In the rows, zero is written as 128.
Each path is a new rotation, seen through one point. The rows after it are directions, each followed by how far the rotation turns it, in degrees per step (0 if it stays put).
Each turn is a multiple of 5 degrees from 10 to 175, or 0.
Each row of a path follows its step; steps can be skipped.
Path 1:
step 0: [141 121 138 125 133 142 131 126 131 125 120 127 139 123 115 130 125 124
 119 111 143 131 138 115 118 120 123 120 131 123 144 117 113 131 132 123
 136 136 121 131 131 132 128 123 121 121 119 134 116 127 112 127 122 127
 136]
step 1: [135 120 128 120 122 143 135 126 133 121 119 139 135 132 119 136 136 126
 130 121 137 118 112 142 121 127 125 122 118 124 127 128 111 118 130 129
 129 139 124 119 136 112 139 108 130 132 133 134 131 119 134 129 121 124
 138]
step 2: [144 124 114 115 131 143 120 128 119 127 125 120 130 123 134 139 136 135
 139 127 122 120 126 113 128 128 116 125 129 136 112 130 118 117 135 125
 147 128 131 132 142 128 138 115 131 121 127 123 127 123 129 119 128 125
 121]
step 13: [148 131 119 120 124 141 137 137 130 126 114 134 134 130 117 119 143 130
 125 131 125 143 121 130 117 129 129 124 125 126 116 125 114 127 114 128
 140 124 128 124 138 139 135 128 120 128 112 138 139 130 127 128 118 132
 123]
step 14: [134 129 134 120 118 141 131 132 145 130 116 118 129 124 123 129 129 132
 141 135 129 121 125 121 129 117 123 131 119 127 126 123 131 120 112 140
 141 116 118 119 148 123 132 130 122 122 144 132 122 131 125 112 119 130
 127]
step 18: [128 125 124 127 135 129 125 141 137 142 123 114 127 130 133 144 141 121
 137 136 129 139 143 115 127 125 128 129 128 136 142 115 128 120 130 131
 141 135 122 131 122 140 118 121 116 131 113 132 121 127 133 113 133 131
 127]
step 22: [147 120 133 123 129 128 125 139 125 128 129 124 124 115 122 119 129 132
 121 123 110 133 139 123 138 138 128 130 129 129 122 119 128 124 135 152
 137 141 115 140 132 128 138 121 138 120 122 117 129 129 119 125 135 136
 121]
step 29: [145 128 112 132 126 140 134 137 123 141 138 122 140 115 136 136 129 129
 136 133 121 128 122 122 124 121 119 125 144 121 128 125 138 130 136 137
 142 136 119 136 149 126 126 124 121 127 118 127 127 140 124 129 127 134
 126]
step 36: [130 134 123 127 126 130 132 134 136 135 135 119 133 125 153 126 140 117
 133 140 116 128 131 115 125 126 116 125 131 142 118 122 130 119 142 124
 127 130 129 128 137 126 142 118 123 132 135 119 112 115 124 132 122 125
 118]
Directions:
[129 126 124 130 126 128 127 128 126 133 130 128 126 126 131 126 127 130
 127 125 130 129 130 119 127 129 129 125 129 129 128 124 125 130 130 128
 129 126 127 128 128 129 129 129 123 127 128 130 127 126 127 126 125 128
 125] | 160
[126 128 125 131 128 130 127 125 129 128 128 130 127 124 128 128 127 127
 125 124 128 128 132 131 128 126 130 129 131 132 129 128 130 127 127 129
 128 128 131 127 134 130 129 130 128 131 130 128 135 129 128 128 130 132
 128] | 20
[128 125 128 130 130 128 127 127 130 129 133 126 131 130 132 128 129 126
 125 130 132 127 128 129 131 129 126 128 131 124 132 128 129 131 128 127
 126 130 127 126 131 129 122 126 128 131 126 129 126 130 131 126 131 128
 127] | 35
[126 128 128 128 128 125 126 129 129 125 127 129 125 131 132 124 131 127
 127 129 127 128 130 128 132 126 129 126 127 131 130 125 131 128 132 132
 126 128 128 132 126 131 128 125 131 126 129 128 128 124 128 132 129 127
 124] | 25
[127 128 127 129 128 127 126 126 129 125 125 129 128 128 128 121 129 128
 132 131 129 130 128 126 129 128 128 131 133 130 128 130 125 128 124 129
 132 130 128 122 126 130 129 128 129 128 129 131 127 128 130 125 129 124
 128] | 10
[131 132 128 130 130 123 132 130 129 130 126 130 127 130 126 125 126 128
 126 128 126 130 127 128 130 129 125 130 129 128 129 130 128 126 128 124
 123 129 129 128 129 127 126 126 129 127 131 129 129 127 124 124 126 131
 123] | 25
[125 127 129 127 131 126 128 125 126 133 130 130 130 124 130 124 129 129
 130 128 122 128 125 130 128 126 129 131 130 125 129 127 127 125 135 128
 130 127 128 129 129 128 129 126 126 129 130 124 128 131 129 126 129 125
 126] | 55
Path 2:
step 17: [135 123 122 124 125 144 137 128 122 133 118 133 116 118 142 136 129 128
 117 133 134 136 134 139 121 127 135 122 104 122 124 127 129 122 137 135
 129 120 130 124 127 135 127 124 139 138 128 135 134 125 135 106 130 116
 130]
step 22: [132 122 118 129 145 126 137 131 138 123 125 142 129 127 117 129 147 114
 139 125 118 120 123 124 127 119 135 115 137 138 137 135 129 150 135 123
 121 133 121 129 122 120 122 122 135 127 129 133 135 121 126 125 126 116
 134]
step 25: [128 138 125 113 120 143 135 134 131 140 126 134 123 136 129 141 125 135
 110 130 128 137 126 127 123 126 138 115 128 132 120 127 134 130 129 119
 137 111 134 142 130 131 127 129 146 136 132 125 123 128 129 146 128 123
 119]
step 29: [137 125 131 135 129 132 152 124 116 128 137 142 135 128 126 114 129 119
 119 132 120 113 123 121 131 118 128 131 141 131 116 128 130 120 121 122
 127 129 125 127 121 136 125 142 133 131 140 124 136 137 144 135 131 128
 133]
step 34: [138 140 149 134 129 121 122 120 132 127 135 132 124 125 127 118 127 124
 128 138 133 130 119 126 108 139 126 117 128 137 115 128 118 126 134 141
 135 123 120 129 132 118 123 122 125 137 131 116 113 130 119 119 119 127
 118]
step 37: [119 138 128 133 127 126 130 118 111 134 125 123 132 134 118 123 114 115
 129 134 119 124 131 137 130 136 107 144 139 127 126 124 128 122 127 102
 132 133 129 140 127 127 125 122 126 129 131 118 136 128 135 128 137 131
 126]
step 38: [133 119 133 118 129 105 131 114 131 125 149 123 152 124 133 128 123 134
 129 120 140 141 126 128 129 125 126 132 120 129 122 127 118 122 121 119
 116 140 130 116 123 128 134 121 128 131 125 130 124 132 132 123 123 128
 123]
step 39: [130 138 138 137 113 120 116 128 122 117 118 133 128 125 127 132 133 133
 141 125 124 120 131 120 125 105 124 135 135 121 122 122 125 125 131 118
 126 125 129 131 115 132 122 117 128 130 133 121 134 114 137 129 134 150
 134]
step 41: [121 126 133 134 127 129 114 121 124 108 134 119 137 134 131 131 130 123
 137 131 120 125 132 116 127 135 137 129 131 127 131 124 129 134 129 124
 138 111 115 140 113 131 125 124 126 115 123 116 120 132 122 121 123 131
 150]
Directions:
[130 135 126 127 127 128 127 126 129 130 127 130 128 128 131 131 128 130
 127 128 128 132 126 132 127 128 124 128 133 128 133 131 125 131 130 128
 130 128 128 128 129 128 126 130 127 130 130 126 128 131 124 128 128 125
 127] | 35
[132 126 128 128 130 123 127 129 127 126 129 129 127 126 125 128 127 128
 125 126 127 129 128 127 132 128 128 128 127 129 128 123 128 126 132 128
 130 129 129 130 128 133 130 124 124 130 130 122 129 129 125 130 131 127
 128] | 10
[130 129 129 128 127 128 125 131 125 129 127 126 132 131 123 124 132 129
 129 130 127 130 133 129 126 128 127 127 127 127 129 126 129 133 128 128
 124 129 130 130 129 127 129 129 127 128 134 128 128 130 127 127 126 127
 131] | 175
[124 128 127 129 127 129 125 127 128 127 132 127 131 129 128 124 130 124
 128 129 127 131 127 127 127 132 126 130 129 131 131 123 127 127 127 126
 132 129 125 127 130 128 128 128 125 129 126 129 126 126 129 124 124 124
 126] | 100
[132 128 128 130 126 127 126 127 126 134 129 131 127 124 127 130 132 126
 130 128 131 127 124 124 125 128 128 130 126 128 129 129 129 128 130 128
 127 124 126 126 128 125 131 130 125 130 129 128 128 127 132 128 128 127
 131] | 65
[126 125 129 127 126 123 129 127 129 128 127 130 129 133 128 127 126 126
 130 125 127 128 130 130 127 132 129 128 128 131 127 131 127 123 130 127
 128 126 129 130 132 123 128 130 127 128 127 126 128 129 125 125 130 128
 134] | 100
Path 3:
step 2: [121 113 129 110 131 126 144 131 123 118 130 114 129 128 131 126 120 128
 123 128 124 106 122 119 136 120 136 130 125 135 135 132 135 136 142 129
 118 125 114 129 142 136 116 136 119 133 130 123 135 137 124 138 116 131
 115]
step 7: [125 109 118 121 127 132 121 127 115 121 118 119 124 127 132 117 119 139
 114 139 124 114 140 111 125 122 131 112 131 121 120 127 132 129 131 120
 120 128 124 139 141 129 116 128 113 140 137 130 136 128 133 121 123 136
 123]
step 10: [122 129 122 127 136 125 129 126 127 127 120 125 127 139 125 126 113 120
 120 126 118 122 145 123 142 113 124 117 115 126 117 137 140 118 126 115
 120 127 131 128 122 130 123 152 127 121 127 129 142 141 128 123 116 130
 112]
step 15: [129 124 131 117 133 136 125 125 125 128 131 125 139 134 123 116 116 120
 122 120 119 102 132 124 138 118 138 129 126 132 127 129 131 140 133 119
 129 128 121 132 139 140 122 139 132 132 133 131 146 149 114 128 116 115
 128]
step 18: [129 129 126 113 134 128 119 129 119 122 112 113 131 132 130 138 118 127
 128 135 129 113 132 136 139 113 132 124 135 109 121 138 136 129 124 134
 129 145 124 134 139 124 115 126 129 137 108 134 139 135 131 126 124 122
 126]
step 21: [131 127 119 108 135 134 117 113 125 124 130 120 135 141 126 119 122 140
 125 131 127 120 130 126 142 119 127 123 127 147 126 139 137 123 138 128
 127 139 122 141 132 132 116 137 117 136 129 138 123 135 126 121 138 132
 110]
step 29: [120 126 122 117 124 127 133 129 121 117 119 118 129 125 128 124 116 142
 123 132 121 124 128 118 132 119 129 118 128 118 132 123 136 130 122 126
 117 127 138 128 154 135 108 141 123 133 138 128 130 151 128 131 116 131
 123]
step 30: [119 118 124 117 133 133 133 114 133 123 116 121 131 136 136 115 130 132
 122 138 128 117 125 122 133 114 137 133 134 128 136 144 121 123 137 132
 118 137 114 126 140 142 123 129 135 154 131 122 139 130 120 127 123 123
 128]
step 42: [114 131 126 128 133 123 138 127 125 121 126 115 127 133 136 120 117 133
 123 122 116 114 125 112 139 117 132 131 118 133 125 135 142 124 134 121
 120 121 127 123 133 141 118 149 131 124 132 126 133 143 121 135 116 131
 110]
Directions:
[126 131 131 131 127 125 126 129 126 125 132 125 132 126 126 128 131 133
 130 129 125 131 126 126 131 127 129 129 129 127 128 128 131 125 127 125
 131 127 128 125 130 130 131 130 127 132 126 129 125 129 127 126 131 128
 128] | 140
[125 128 131 125 128 125 125 124 131 125 128 129 129 129 128 128 128 131
 122 127 127 129 129 129 127 127 127 128 128 128 127 130 126 125 125 134
 129 130 128 129 128 127 130 123 129 126 123 129 127 125 127 127 130 129
 128] | 80
[123 128 125 130 125 128 132 128 131 125 126 130 125 125 127 126 125 130
 127 126 126 132 131 123 128 127 126 126 127 126 125 124 126 126 128 124
 128 130 128 130 126 127 127 129 130 127 128 126 126 129 130 126 127 130
 132] | 115
[121 131 127 129 132 129 129 129 130 129 128 132 132 133 129 127 128 126
 126 125 127 126 126 130 125 131 131 130 126 127 126 125 130 127 129 127
 127 129 131 130 129 131 132 130 129 127 128 129 126 129 128 128 129 125
 126] | 160
[128 129 126 126 129 128 124 130 129 128 126 130 131 127 124 128 128 130
 127 127 125 128 131 131 127 129 128 126 133 127 129 128 126 132 125 126
 128 128 129 127 132 130 126 127 134 131 131 125 128 129 127 129 131 124
 133] | 100
[127 124 126 128 131 126 127 126 131 129 125 129 130 123 129 130 127 126
 129 132 124 130 128 130 129 128 130 124 127 130 127 126 126 131 129 130
 128 126 132 128 127 123 130 128 127 131 126 133 126 133 128 128 127 129
 126] | 65
Path 4:
step 4: [130 139 144 137 133 107 143 126 127 131 128 124 125 120 124 129 121 139
 133 139 126 131 123 128 128 126 121 122 124 137 140 129 145 135 117 116
 112 116 127 141 136 123 120 127 115 132 125 136 125 132 127 131 133 130
 125]
step 6: [132 114 112 133 125 132 133 128 117 135 126 125 132 136 126 126 132 129
 137 128 137 149 123 136 128 145 110 121 127 136 115 128 122 130 138 122
 126 128 126 118 121 119 142 120 125 131 116 137 118 131 129 121 119 125
 132]
step 10: [134 128 139 123 140 128 139 136 131 117 137 127 141 134 135 129 129 133
 118 140 131 123 114 137 129 129 129 125 130 141 122 130 110 127 138 122
 114 125 119 125 133 128 118 133 135 121 133 135 134 112 124 114 118 135
 127]
step 13: [137 136 129 120 126 135 122 125 128 127 130 136 127 126 117 103 119 120
 124 128 116 121 122 114 115 127 118 137 126 139 128 141 115 131 134 126
 116 126 132 128 118 134 141 137 128 129 129 139 122 116 133 129 141 124
 124]
step 17: [131 132 142 104 127 128 129 116 136 121 139 131 125 146 131 132 123 126
 134 127 138 135 136 131 125 130 111 133 139 128 125 125 143 139 118 126
 140 126 130 130 119 131 136 134 119 113 137 133 130 124 129 127 124 128
 132]
step 20: [130 136 129 129 120 126 145 121 125 117 139 133 136 129 127 132 132 122
 119 134 124 125 128 115 138 123 132 140 134 118 138 130 135 137 125 127
 121 125 114 117 136 133 123 140 129 124 113 127 143 110 123 129 113 130
 120]
step 26: [136 125 118 130 126 123 139 125 142 130 124 134 128 121 121 120 143 131
 120 144 137 130 123 123 128 117 133 130 132 130 133 126 129 121 128 123
 133 130 134 130 131 116 145 125 149 120 137 145 137 138 139 126 115 129
 123]
step 34: [134 135 135 131 132 120 126 128 139 123 120 134 124 125 135 127 134 137
 130 125 135 118 127 132 123 118 122 113 126 115 127 118 140 123 123 123
 124 146 141 134 121 125 138 120 116 129 138 127 134 143 125 145 123 125
 114]
step 35: [141 127 131 128 134 136 128 145 124 147 136 126 136 137 124 127 140 135
 139 122 117 131 141 131 120 133 130 133 137 133 126 137 144 133 136 133
 125 124 125 131 136 141 141 126 129 134 136 126 139 131 117 113 123 126
 133]
Directions:
[127 129 131 126 129 125 127 130 124 131 129 126 125 132 126 131 131 128
 129 132 126 128 130 128 125 131 129 131 129 126 129 129 130 132 126 127
 129 128 128 128 128 130 122 133 127 125 126 129 128 130 126 127 125 129
 129] | 140
[127 129 129 128 129 129 125 127 126 130 129 128 130 126 128 128 125 132
 127 130 125 128 128 132 126 126 127 123 129 131 124 128 123 129 124 126
 130 127 130 125 126 126 127 130 127 133 125 129 132 129 128 130 130 129
 124] | 120
[125 129 130 130 130 124 126 126 130 128 124 130 125 127 130 130 129 124
 128 128 128 130 129 133 127 125 125 126 125 128 129 131 131 129 126 128
 129 128 127 124 128 126 128 126 127 127 132 129 131 125 125 129 129 132
 131] | 145
[129 126 130 130 128 129 133 131 127 132 129 128 130 123 129 127 127 130
 132 127 129 129 131 127 128 130 128 126 130 131 125 128 129 132 128 127
 127 126 124 123 131 126 126 129 126 125 131 126 125 127 131 128 129 128
 129] | 175
[130 122 130 129 129 126 133 128 129 126 129 127 133 129 126 131 132 126
 128 129 127 127 128 128 129 130 127 131 123 129 128 127 127 126 126 131
 131 125 127 127 130 125 129 129 129 131 128 129 129 130 126 125 127 129
 124] | 70
[131 123 127 132 128 128 128 131 126 128 125 125 126 132 126 128 127 129
 130 130 130 127 126 129 127 121 127 128 126 127 126 127 128 128 132 129
 129 131 130 128 128 129 128 131 123 129 128 127 128 125 131 126 130 127
 127] | 115
[126 132 130 128 127 126 129 130 128 126 127 125 127 130 128 126 129 124
 128 130 130 124 130 130 132 130 127 127 129 129 124 126 129 131 128 123
 128 126 132 127 127 126 131 128 128 131 129 129 121 128 126 128 128 128
 127] | 170
Path 5:
step 2: [125 137 130 138 135 112 136 133 135 121 138 131 129 144 137 129 135 119
 136 148 116 130 135 134 143 133 131 141 122 121 121 129 131 121 131 134
 121 133 127 120 105 132 142 131 130 117 125 126 127 127 129 116 134 138
 132]
step 6: [126 123 131 130 121 106 137 133 131 129 129 129 138 129 120 125 139 116
 125 142 135 133 138 132 142 131 125 134 130 124 131 129 133 140 123 113
 110 137 132 124 136 114 143 135 117 112 137 129 127 138 138 130 126 140
 130]
step 11: [130 137 129 141 124 119 128 128 136 121 118 137 134 129 119 147 127 132
 122 150 129 136 135 138 136 145 124 126 116 125 132 134 140 119 134 138
 130 127 107 112 117 120 133 125 128 120 127 131 125 134 128 130 122 125
 137]
step 13: [123 132 121 129 120 118 125 140 136 134 126 143 126 130 130 137 125 120
 114 142 122 113 116 127 139 137 126 122 134 121 132 138 142 128 129 126
 137 145 120 113 120 119 134 125 130 114 137 124 130 134 139 142 128 138
 137]
step 18: [138 126 132 134 132 114 136 144 130 119 135 134 135 144 124 128 136 121
 132 138 132 139 128 147 137 125 132 140 123 134 129 132 133 128 108 122
 119 121 120 121 122 128 141 128 122 115 123 129 127 130 141 132 117 140
 140]
step 27: [127 146 127 136 120 108 144 120 132 121 127 142 133 135 119 138 124 118
 130 146 123 133 128 129 133 122 135 131 122 131 136 128 139 117 132 130
 126 125 125 130 110 128 135 141 136 120 119 130 112 126 134 123 126 136
 132]
step 28: [132 128 120 128 125 132 133 132 141 113 134 147 119 136 132 118 121 123
 117 131 127 127 123 141 140 141 135 120 122 126 137 137 135 132 129 134
 130 135 115 120 129 124 126 131 129 110 125 127 111 131 150 131 127 126
 141]
step 37: [132 123 126 122 129 118 143 124 138 129 128 129 133 143 138 118 120 130
 127 151 128 132 127 120 144 122 144 139 114 129 133 121 134 126 135 124
 131 140 115 125 138 116 143 131 129 124 133 127 124 132 147 124 127 128
 136]
step 42: [119 144 126 129 126 110 129 131 129 125 128 144 128 126 117 133 125 126
 123 151 110 127 134 135 113 128 133 132 123 124 125 130 127 140 125 124
 139 137 124 120 112 125 143 136 123 116 120 127 125 133 141 135 138 132
 128]
Directions:
[124 128 129 128 128 129 130 128 131 129 128 127 130 124 129 131 128 133
 125 125 131 128 126 133 128 127 128 129 132 126 129 129 129 128 126 130
 126 129 125 131 129 129 126 127 126 123 131 130 132 128 131 126 126 129
 131] | 145
[130 128 128 132 129 126 128 129 126 128 126 129 129 128 129 131 127 127
 125 128 128 126 128 130 129 125 125 126 128 129 126 132 131 125 127 124
 125 124 128 126 119 129 129 127 129 130 130 126 131 131 125 127 127 130
 127] | 160
[127 126 126 127 123 123 126 128 129 125 129 125 127 126 128 125 126 126
 131 129 125 130 129 127 124 126 129 128 128 124 131 129 133 129 125 130
 126 128 129 132 127 129 128 128 129 125 128 128 130 129 125 126 129 128
 124] | 170
